-1.50	-1.37	-1.25	-1.62	-0.91	-1.34	-1.59
-1.14	-0.92	-1.38	-1.01	-0.78	0.30	-1.17
1.07	1.56	1.50	1.89	-0.32	-0.62	2.00
==> -1.37

1.5	3.8	-5.7	-10.6	-4.6
13.6	5.2	-6.2	-13.2	-7.2
-12.3	-4.7	-2.6	-12.7	-0.4
==> 3.8

12.773	-0.311	3.583	6.959	0.211
5.591	6.870	7.608	5.264	11.800
21.199	-8.356	16.699	3.669	-13.292
==> -0.311

-79.30	-179.81	36.06	131.72	-120.17
-0.33	-79.39	70.14	-218.44	96.28
-102.60	-136.83	-36.15	-165.75	-208.45
==> -179.81

-17.44	168.09	-66.86	-49.13
25.42	-4.48	-81.20	-119.70
-2.34	123.81	-21.35	-4.74
==> 168.09

-1.903	-1.197	0.416	1.350	0.393
0.125	1.334	1.395	0.350	-0.153
-1.903	-1.197	0.299	0.350	-0.153
==> -1.197
---
-0.33  -2.47   0.73  -6.50  -3.92  -3.09 ans = -3.09
-3.99   0.68  -1.03  -0.57  -6.79   0.43 ans = 0.43
-8.05  -0.69   0.05  -7.04   0.20   6.71 ans = 6.71
-5.37  -4.14   4.66  -7.03  -7.39 ans = -7.39
 0.27  -3.67   1.28   7.75  -0.63  -3.91 ans = -3.91
-2.22  -3.23   6.99  -0.68   0.67  -4.86 ans = -4.86
---
0.21 -0.51 0.01 -0.48
0.21 -0.51 -7.19 1.91
0.21 7.20 -3.59 -6.48
--> 0.21

-6.84 -5.83 -1.16 4.70 0.37 7.05 -7.01 --> 4.70

1.74 -0.70 4.25 -0.18
-0.83 -2.88 -1.48 -1.29
8.35 -1.16 5.11 0.00
--> 8.35

-2.65 5.48 4.53 1.19 6.68 -2.91 --> 4.53

7.28 -3.29 5.75 -3.13 --> 7.28

-7.54 5.82 1.65 -3.62 1.18 -0.62 --> 1.65
---
-1.60 1.18 -3.15 2.64 1.28 3.10
0.30 -3.53 0.19 0.74 1.34 -1.98
1.60 -0.34 -6.36 -1.43 -0.83 4.40
Out: -1.60, 4.40

-3.38 3.06 -6.60 4.02 -0.68 6.16
-2.28 1.67 -5.97 4.75 -0.64 5.46
-1.63 0.20 -4.69 3.38 0.46 5.74
Out: -3.38, 5.74

-5.60 1.02 -5.16 8.21 -4.25
-4.15 -1.40 2.02 0.48 -8.21
Out: -5.60, -8.21

0.38 0.14 -6.53 -1.94 -0.99 0.30 0.36
-0.68 -0.29 1.42 0.69 4.44 -0.59 0.59
Out: 0.38, 0.59

-0.98 -3.34 -4.42 0.06 -0.88
-2.38 -0.83 -6.17 0.59 -1.71
-4.32 1.65 4.22 -1.01 -3.57
Out: -0.98, -3.57

-0.17 -4.97 1.87 6.15 1.53 Out: -0.17, 1.53

6.75 5.36 6.36 6.81 -0.62 1.45 6.99 Out: 6.75, 6.99
---
[[   8.65  207.69  123.05 -204.96 -139.10 -113.38   16.17]
 [  41.48   85.35  -87.33 -164.30 -189.93    4.23   56.95]
 [-119.11   61.38   93.20   63.67  108.32  136.41  -11.91]] -> 8.65

[[ -4.063  -3.063  -5.430  -1.812]
 [ -4.131 -19.358   4.648  20.001]] -> -4.063

[ 1.803  1.284 -1.796 -1.667  0.594] -> 1.803

[ 14.00  17.40   8.76  12.14   4.83 -10.28   3.41] -> 14.00

[[-16.0   3.3  -8.3  -7.7   7.0  23.0   9.6]
 [-10.2   3.7  12.0 -21.2  -9.2  -3.4   7.4]] -> -16.0

[[ 1.7 -0.3 -0.7 -0.3 -2.1 -0.3]
 [-0.1  1.7  0.0  0.8 -0.1  2.2]] -> 1.7

[[-0.12  0.05  0.23 -0.06]
 [ 0.10 -0.16  0.00  0.08]
 [-0.15  0.12  0.23 -0.07]] -> -0.12

[ -38.861  107.575  131.598 -119.447  -39.607  -25.330] -> -38.861

[[-0.12 -0.02  0.18  0.00]
 [ 0.15  0.12 -0.06 -0.03]
 [-0.05  0.07 -0.05 -0.08]] -> -0.12
---
array([[-22.28,  19.94,  22.50,  12.62,  -4.99,  -6.76],
       [ -4.80,  -6.00,  19.97,  10.32,  -6.44,  11.97],
       [-14.67,   6.74,  21.27,   4.95,  12.60, -11.78]]) value 12.62

array([  6.924, -10.663,  18.648,   1.259,  -0.436]) value 18.648

array([-0.745, -0.081, -0.594, -1.271,  1.081]) value -0.594

array([[ 215.0,  145.6,    2.2, -125.6],
       [ 167.4, -180.4,   59.4,  215.6],
       [  57.0,  214.5, -130.2,  -29.7]]) value 145.6

array([ 11.80,  13.32, -17.59,   8.28,   0.90]) value -17.59

array([[ 1.68, -0.08, -0.29, -1.50, -1.57,  1.02],
       [-0.44, -2.02, -0.20, -0.16, -2.15, -1.07],
       [ 0.02,  0.75, -0.85, -0.92,  0.62,  0.82]]) value -1.50

array([ 0.19, -0.16,  0.04,  0.07, -0.01]) value 0.04

array([[ 0.06, -0.16, -0.42,  1.32, -1.77, -0.33, -0.36],
       [-2.13, -1.37, -1.01,  0.10, -0.64, -1.04, -0.96]]) value -1.77

array([[ 1.244, -1.252, -1.238, -0.004,  0.895],
       [-0.568,  0.958, -0.251,  0.707, -0.903]]) value -1.238

array([[ -79.3,  164.3,   89.0, -127.5,  -73.3],
       [-157.7,  -57.6,  -72.5,  -64.4, -153.6]]) value 89.0
---
[-0.487, 1.467, -1.485, -1.328, 0.964, 1.626, 1.171] -0.487, 1.171
[97.87, -14.62, 31.12, 176.00, -132.08, 105.13, 109.45] 97.87, 109.45
[[0.13, -0.03, 0.06, 0.08, 0.01, -0.03], [-0.24, 0.14, -0.11, -0.06, 0.00, -0.04], [0.16, -0.02, 0.08, 0.09, 0.06, 0.00]] 0.13, 0.00
[-6.94, 9.58, -9.03, -9.24] -6.94, -9.24
[1.9, 135.2, 64.8, -105.3, -0.3] 1.9, -0.3
[[68.23, 40.58, -174.73, 74.10], [63.22, -92.68, 121.79, -190.04]] 68.23, -190.04
[[0.22, 0.00, -0.10, 0.01, -0.03, -0.22], [0.09, -0.16, -0.16, 0.13, 0.08, -0.16], [-0.02, 0.00, -0.11, 0.12, -0.06, -0.09]] 0.22, -0.09
[[153.69, 142.24, -43.72, 11.90, -199.53], [-56.38, -46.14, 77.60, 11.90, 199.59]] 153.69, 199.59
---
247,97,37,122
196,141,168,112
-> 168

4,-46,37,-29,4,-17,37
9,-33,41,-31,14,-21,47
-> -21

83,28,83,59,48,50
61,75,52,15,26,72
-> 26

-160,-519,274,84,-52,-267,-459
-265,557,-571,-642,-413,60,497
-> 60

-363,-274,311,-367,-91,64,-47
-51,456,575,-27,-4,4,-535
-> 4

6,1,8,4,5
6,6,4,4,5
-> 4
---
3.89 3.35 7.03 6.58 -6.73 6.64 3.79 value 7.03

-6.85 2.96 7.30 4.57 6.10
3.59 3.49 -0.30 3.77 0.31
value 3.59

1.18 0.67 2.39 -6.94 1.37 2.83 4.32 value 2.39

-4.01 -5.85 7.62 -7.04 2.73 -0.75 1.66 value 7.62

5.74 -4.81 -7.47 2.89 -2.94 -0.79 -0.70 value -7.47

-6.94 -6.33 -4.83 -1.54 -3.42 value -6.94

-2.00 -2.38 -0.08 -2.24 5.34 1.98 7.01
2.48 0.83 3.60 -2.04 3.62 0.47 -4.72
1.17 0.45 -1.75 -2.45 -0.10 -3.50 -0.77
value -1.75
---
-0.995	0.652	1.691	-0.714
-0.351	0.204	2.248	-0.176
-0.460	0.180	-1.379	-0.188
→ 2.248

1.29	1.78	-24.73	-2.22	-3.74	14.02	-2.11
4.08	1.61	-13.71	7.66	-2.35	13.71	6.07
-9.48	0.39	-13.74	-3.54	-9.89	5.11	9.68
→ 13.71

-101.9	72.6	142.0	-22.1	74.5	176.4	111.9
-85.0	75.9	129.8	-13.0	51.7	150.4	147.8
-125.2	12.5	83.7	-54.3	42.2	115.9	12.7
→ 150.4

0.15	-0.02	0.10	-0.01
-0.22	0.03	-0.15	-0.13
-0.21	-0.01	-0.07	0.01
→ -0.15

125.946	-9.373	-25.903	15.258
-130.550	-21.876	25.751	56.344
5.784	73.665	47.744	-7.637
→ 25.751

-0.92	0.08	0.93	0.13	0.62	-0.14	0.98
0.41	1.94	-0.96	1.20	-1.21	1.50	-1.45
-0.19	1.51	0.39	1.04	-0.40	1.11	-0.28
→ 1.50

12.8	3.6	-0.9	-10.0	-1.6
1.5	-3.4	-2.5	-17.5	-1.0
8.4	3.7	6.1	13.4	-4.2
→ -17.5
